(in the rows, 128 means zero)
One turn moves each row of this set onto another row. After a few examples, where does it send each row asked below?
z917: [129 129 114 145 139 129 145  95 102 114 119 140 108 126 122 145 123 170
 122 119 135]
z642: [145 136 100 158 123 147 123 140 122 114 127 131 110 110 144 119 154 141
  89 127 153]
z698: [ 99 140 131 113 116 139 139 121 117 155 132 141 149 133  99 130 122 117
 139 173 106]
z430: [ 93 114 156 124 163 141 122 138 123 113 141  96 144 135 117 115 102 103
 145 136 143]
z813: [ 82 138 143 125 149 145 120 147 110 102 130 126 147 143 129 110 114 105
 135 138 162]
z166: [123 128 150 141 148 139 116 172 128 140 133 124 148 122 158 147 125  95
 146 133  95]
z772: [ 97 128 149 126 141 127 122 139 116 108 137 118 149 153 117  91 104  81
 128 142 133]
z847: [136 142 123 117 134 120 129 134 121 141 138 165  86 144 139 138 135 149
 167 125 121]
z557: [148 100 122 160 139 147 134 123 139 127 121  89 106  98 129 132 139 145
 110 140 115]
z612: [155 130 138  96 137 115 141 136 144 178 118 123  94 130 143 123 121 125
 160 130 132]
z902: [152 124 118  92  96 109 110 146 141 142 124 140 117 162 146 124 126 131
 150 127 111]
z620: [124 151 118 100 147 136 113 155 118 156 165 128 139 128 108 133 129 106
 118 105 153]
z999: [155 119 107 152 104 124 135 115 131 130 133 113 116 127 109  91 143 117
  86 143 113]
z874: [153 119 122 145  89 111 124 126 122 113 111 130 149 146 168 118 123 133
 106 125 121]
z725: [163 122 135 141 143 109 151 111 134 159 118  90 116 123 130 110 120 118
 113  94 140]

z813 turns into z772
z999 turns into z557
Now find these:
z874 turns into z725
z847 turns into z902
z620 turns into z698

One turn moves each row of this set onto another row. After a few examples, where does it send each row asked below?
z497: [ 97  89 105 107  96 176 108  94 133 144 139  98 111  99 105 173 148 106
 144 191 102 121]
z72: [140 115  96 103  93 168 134  97 155 142 145  92 124  72 134 156 142  82
 125 174  92  94]
z227: [ 96  72 127 107  98 158 101  85 136 125 132  76 112 103  99 136 126 127
 116 187  91 128]
z684: [159 121 141 107  80 134 157  81 118 115 106 108 147 116 126 146 145 142
 170 169  81 105]
z421: [141 109  66 137 117 145 125  86 113 135 130 107 136  86 114 172  88 150
 157 171  90 108]
z808: [132 108 170  91 145 141 149  83 114 124 115 106 123  98 123 149  97  99
 153 164  90 112]
z800: [109 109 142 104  84 138 145  82 109 124 110 121 136 119 109 146 140 154
 184 192  83 132]
z272: [135 102 117 100  90 143 100  79 129 128 128  93 143 102 116 149 133  91
 103 169 100 114]
z360: [149 105  70 140 119 148 135  89 126 128 132  92 127  79 119 158  83 161
 153 168  82 100]
z735: [123 140 120  95  82 142 176  92 133 138 127 132 142  82 134 140 138 125
 186 191  76 114]
z178: [152 106 123 125 103 179 150 118 147 114 156 100 110  94 111 192 130 135
 110 165  94  98]
z149: [114 109 132 109  86 159 169  94 130 128 120 109 115 103 118 148 146 159
 200 194  76 115]
z985: [126  99 135 115 106 164 155 115 159 109 162  94 108  78 111 146  99 148
  90 174  79 112]
z536: [139 120 113 117 101 175 145 118 140 126 161 122 120  91 113 204 133 118
 117 171 101 107]
z187: [114 110 162  89 147 151 164  91 127 134 126 108 111  80 126 144  93  98
 165 174  85 113]
z746: [133 101 153 108  84 135 155  81 121 108 106  96 131 117 115 124 132 167
 167 180  72 118]
z384: [121 116 119 113 100 163 128 110 126 127 156 133 132 101 103 201 126 117
 110 176 106 124]
z964: [122 103  93  80  80 135 182  84 121 127 130 103 131 135 115 152 129 145
 139 191 135 129]
z632: [144 106  91  84  79 139 194  87 132 123 131  91 127 128 124 148 131 145
 137 183 130 113]
z600: [114 120 125 103 101 147 126 105 127 124 158 136 141  93 104 177 109 114
  92 177 100 132]
z42: [123 109  69 129 118 136 122  83 113 136 133 112 140  81 111 155  75 152
 149 178  86 120]
z332: [108 101  94  76  83 134 190  87 131 129 137 100 124 120 117 132 116 151
 136 198 126 132]
z68: [110  96 141 110 106 151 137 108 145 109 158 105 119  88 101 145  93 147
  84 179  84 129]
z338: [119 105 160  96 149 163 164  95 126 133 125 103 101  87 123 158 105 105
 177 174  88 106]
z267: [125 111  92  74  79 126 188  83 128 128 134 104 138 122 123 136 120 137
 128 190 130 127]
z944: [136  98  73 138 120 146 134  89 126 128 133  90 125  77 114 148  77 167
 151 173  79 106]
z840: [132 118 157  91 145 152 162  90 122 134 123 112 119  84 130 157 102  88
 166 166  89 105]
z546: [147 131 132 100  82 139 185  91 144 123 124 107 136  80 140 119 129 138
 169 178  67 101]
z116: [144  79 122 118  94 170 112  89 140 121 125  65 111 109 112 159 147 120
 121 167  95  99]
z411: [135 114  66 132 116 138 123  85 113 137 131 113 143  82 116 164  82 145
 151 173  89 113]
z771: [125 111  84  79  81 143 196  91 132 133 137 103 126 120 123 152 131 139
 145 192 132 120]
z132: [144 109  64 138 118 151 134  90 122 134 133 100 129  79 118 167  89 154
 160 172  86 102]
z412: [120  94 172  97 148 153 152  87 118 123 117  97 106  99 116 150  99 115
 165 170  87 113]
z603: [ 91 108 103  92  96 158 124  93 151 147 151 104 124  65 122 133 119  90
 120 193  88 123]
z643: [128 104  75 131 118 133 123  83 116 130 130 103 139  81 113 145  70 158
 142 175  83 118]
z322: [ 97 119 132  97  86 143 172  92 136 132 128 121 125  83 123 119 124 149
 185 200  69 127]
z997: [139  98 119 101  94 151 128  88 158 124 138  72 125  76 128 117 119 104
  97 169  81 101]
z586: [126  95 101  81  82 131 189  83 132 119 130  87 125 129 118 129 117 157
 127 189 125 125]
z864: [130 104  73 132 120 138 132  87 125 130 134  96 131  73 117 140  69 161
 145 175  78 112]
z282: [100  86 107 109 100 183 136 103 162 139 149  75  92  72 116 141 133 118
 139 192  84 108]
z707: [134  96 129 124 107 180 157 121 157 112 161  91  98  86 109 172 118 151
 108 173  85 104]
z665: [142 131 141  93  80 119 161  78 124 118 114 119 157  97 131 117 123 132
 154 176  73 116]
z447: [ 96 109 130 102 104 148 131 107 138 121 163 127 128  85 102 157  96 130
  89 185  91 139]
z118: [112 103 164  93 147 155 150  89 113 133 120 111 109  97 116 162 103 103
 173 175  93 117]
z926: [141 110 166  94 146 151 164  89 127 125 119  97 114  87 130 145  98 100
 157 162  85 101]
z304: [129 103  92  80  83 139 204  90 143 124 138  89 120 114 127 129 119 150
 134 190 122 117]
z395: [126  95  93  87  83 147 197  91 136 125 134  86 113 127 119 145 129 158
 145 192 127 118]
z15: [138 103 168  98 146 154 151  87 114 124 113 100 113 104 120 163 108 105
 166 163  92 105]

z384 turns into z600
z864 turns into z944
Now find these:
z304 turns into z395
z272 turns into z603
z118 turns into z808
z322 turns into z746

One turn moves each row of this set onto another row. After a few examples, where does it send each row asked below?
z929: [123 143 147 134 164 111 126  99 152 147 122 130 162 141]
z66: [124 129 144 130 166 128 124 100 134 160 110 126 157 143]
z409: [135 161 148 135 163 109 125 103 153 141 131 140 164 135]
z991: [132 145 125 110 117 130 136 167 116  86 123 101 113 125]
z432: [104 145 134 100 124 127 136 138 105 104 115  87  94 139]
z144: [118 141 137  99 112 137 137 143  99 104 115  91 103 117]
z342: [146 136 156 135 156 142 128 108 132 155 112 126 169 119]
z743: [151 170 149 136 168 119 120 107 139 143 129 145 157 136]
z651: [105 171 140  91 132 131 123 156 116  95 136 102 104 129]
z625: [143 130 148 129 153 137 123 106 128 159 112 130 167 118]
z237: [127 154 140 138 179 115 120 106 142 155 116 129 153 145]
z575: [114 168 136 103 130 118 134 139 111  93 126  97  91 144]
z879: [119 138 121 111 123 125 137 160 119  86 120  97 106 142]
z112: [131 151 151 139 177 123 128  99 145 147 119 124 153 153]
z13: [158 154 150 132 154 132 121 110 130 148 122 142 168 114]
z258: [152 160 148 136 162 128 119 117 133 152 120 140 166 112]
z296: [122 133 122 109 119 131 138 163 117  88 119  97 112 131]
z631: [139 137 144 133 158 132 121 113 129 162 109 130 169 112]
z137: [131 154 144 135 175 116 121 100 141 149 121 133 151 154]
z423: [146 157 150 134 153 119 124 108 146 142 129 141 172 117]
z100: [139 137 150 130 148 127 128 107 142 149 120 134 175 112]
z133: [126 167 129 110 125 115 114 158 104  94 139 101  98 126]
z131: [ 98 151 139  87 128 141 124 156 112 104 127  94 108 123]
z778: [125 128 146 130 155 121 128 100 146 153 115 128 170 127]
z660: [128 156 131 107 115 126 114 160  98  99 134 100 107 111]
z983: [106 138 127 106 124 122 118 151 104 106 126  88  98 133]
z477: [123 134 141 135 168 123 121 107 136 163 108 123 159 133]
z85: [116 138 130 104 115 129 117 156  98 107 127  91 106 116]
z834: [131 178 139 102 123 124 131 146 105  89 130 106  98 127]
z908: [129 130 151 135 167 134 130  99 137 156 110 120 160 142]
z524: [133 155 123 112 121 126 135 166 120  81 128 106 110 132]
z98: [110 157 127 111 129 112 114 153 108  98 136  94  94 138]
z914: [149 170 154 141 171 124 124 105 142 139 126 137 159 140]
z36: [ 95 159 138  89 133 133 122 153 117  98 131  95 101 133]
z898: [133 163 141 101 111 135 133 149  99  96 122 103 104 110]
z291: [158 158 159 139 159 136 125 111 135 144 121 139 167 119]
z860: [107 158 141  87 122 143 124 158 108 100 129  99 111 111]
z198: [146 170 145 140 174 116 118 111 140 148 122 140 158 131]
z530: [112 170 141  90 128 138 122 159 112  95 135 104 110 116]
z714: [125 152 123 113 127 122 135 163 125  81 127 102 106 141]

z898 turns into z575
z524 turns into z879
z860 turns into z651
Now find these:
z908 turns into z291
z198 turns into z477
z625 turns into z743
z409 turns into z778
z983 turns into z660

One turn moves each row of this set onto another row. After a few examples, where does it send each row asked below?
z525: [ 92 199 100 113 107 159 129 117  90 146 143 146 164  81 111 113 174 131
 123 117 142 139 139 146 132 142 155 108]
z653: [135 165 131 122  93 146 164 149 111 132 128 132 181  84 149 121 188 140
 109  64 117 115 152 142 117 157 132 123]
z350: [166 118 161 116 125 129 145  94 120 127 116 166 141  91 140 105 135 135
 124 128 117 140 126 174 133 132 110 138]
z294: [136 135 131  92 130 133 129 120 120 122 138 161 151 117 110 130  77  98
 134  85 151 143 117 136 135 142 154 123]
z16: [145 134 132  89 110 162 117 141  93 132 148 123 188  94 114 129 132  88
 123 139 186 147 123 124 131 144 150 125]
z838: [127 128 122  74 114 159 109 131  91 124 144 139 185  89 137 126 130  84
 117 125 183 138 125 118 134 134 162 112]
z254: [123 145 135  91 124 125 126 121 114 149 136 160 167 127 117 130  77 113
 136  82 150 140 119 142 143 143 152 128]
z226: [119 179 132 111  75 158 142 155 119 144 122 130 159  91 136 141 174 136
 127  59 118 122 153 129 129 154 142 114]
z388: [139 134 174 119 124 172 142 138 137 128 126 158 145 108 149 129 169 127
 150 106 118 145 175 175 131 128 119 148]
z287: [137 125 162 122 121 136 155  99 123 127 100 171 130  88 134  97 124 141
 128 127 121 143 124 165 125 141 114 140]
z299: [127 133 138  96 119 145 120 111 104 125 140 152 164 127 126 123  71 108
 134  91 156 142 112 142 128 140 160 130]
z692: [ 88 204 117 113 109 151 137 125  90 147 148 148 166  80 129 127 181 132
 113 106 155 145 129 153 142 147 155 110]
z796: [124 178 125 119  88 150 154 152 119 150 129 117 155  80 145 140 179 147
 123  67 131 109 140 143 118 154 141 118]
z787: [121 130 174 109 124 181 153 134 129 122 128 150 152 100 162 127 161 121
 141 102 131 142 170 189 112 128 112 140]
z145: [139 149 128  90  91 148 115 142  93 131 152 130 185  78 128 129 126  96
 116 131 196 140 123 125 123 131 146 107]
z56: [161 106 151 118 130 146 152  98 116 123 100 158 150  78 145 125 126 131
 138 126 120 149 104 154 131 128 117 134]
z14: [136 169 138 125  87 149 142 150 115 152 133 127 164  82 131 110 181 152
 115  59 130 114 150 138 121 163 147 120]
z444: [132 138 174 103 119 179 145 140 128 113 123 165 142  96 143 133 169 121
 148 101 124 129 170 189 117 132 118 144]
z562: [137 138 135 100 116 128 129 122 111 134 142 165 167 125 128 146  77 100
 140  87 149 143 112 139 145 148 152 121]
z476: [145 109 155 116 148 142 145  93 115 117 110 159 147  82 156 114 134 143
 122 128 118 138 121 168 123 138 117 130]
z195: [144 114 148 124 133 144 145  98 104 140 107 152 142  95 134 116 134 140
 143 130 111 145 113 162 124 129 100 141]
z147: [138 140 144  74  95 166 114 132  94 139 160 155 185  84 133 128 126  89
 114 126 192 144 122 141 119 132 151 107]
z523: [ 89 190 119 122 105 169 128 106  90 151 144 162 159  97 121 120 184 141
 109 119 149 142 137 144 138 138 152 109]
z461: [ 96 199 119 130 105 161 127 117  92 152 140 148 168  89 112 106 183 133
 116 113 152 145 126 134 137 140 151 117]
z467: [139 137 135  71 106 146 108 142  90 132 157 131 174  85 131 148 131  92
 133 131 178 143 120 125 135 134 152 104]
z666: [160 121 154 131 134 125 157  99 110 114 100 163 148  87 152 124 142 130
 141 126 125 147 119 172 137 140 118 118]
z327: [114 139 132  67 113 151 117 122  96 124 151 147 186  85 131 141 125  84
 111 138 179 146 139 127 127 132 148 118]
z417: [132 174 126 116  85 160 154 135 126 133 136 120 184  83 148 123 175 150
 119  56 135 118 138 148 109 159 139 116]
z617: [113 128 180 110 118 173 136 147 137 121 130 153 140 108 156 130 161 108
 144 103 125 142 161 186 118 129 121 140]
z590: [118 170 132 136 104 142 151 156 125 136 131 135 174  87 145 130 178 130
 114  55 124 110 150 130 130 154 142 107]

z294 turns into z444
z299 turns into z388
z467 turns into z476
Now find these:
z254 turns into z617
z417 turns into z16
z327 turns into z287
z653 turns into z145
z195 turns into z590
z461 turns into z562
z796 turns into z838

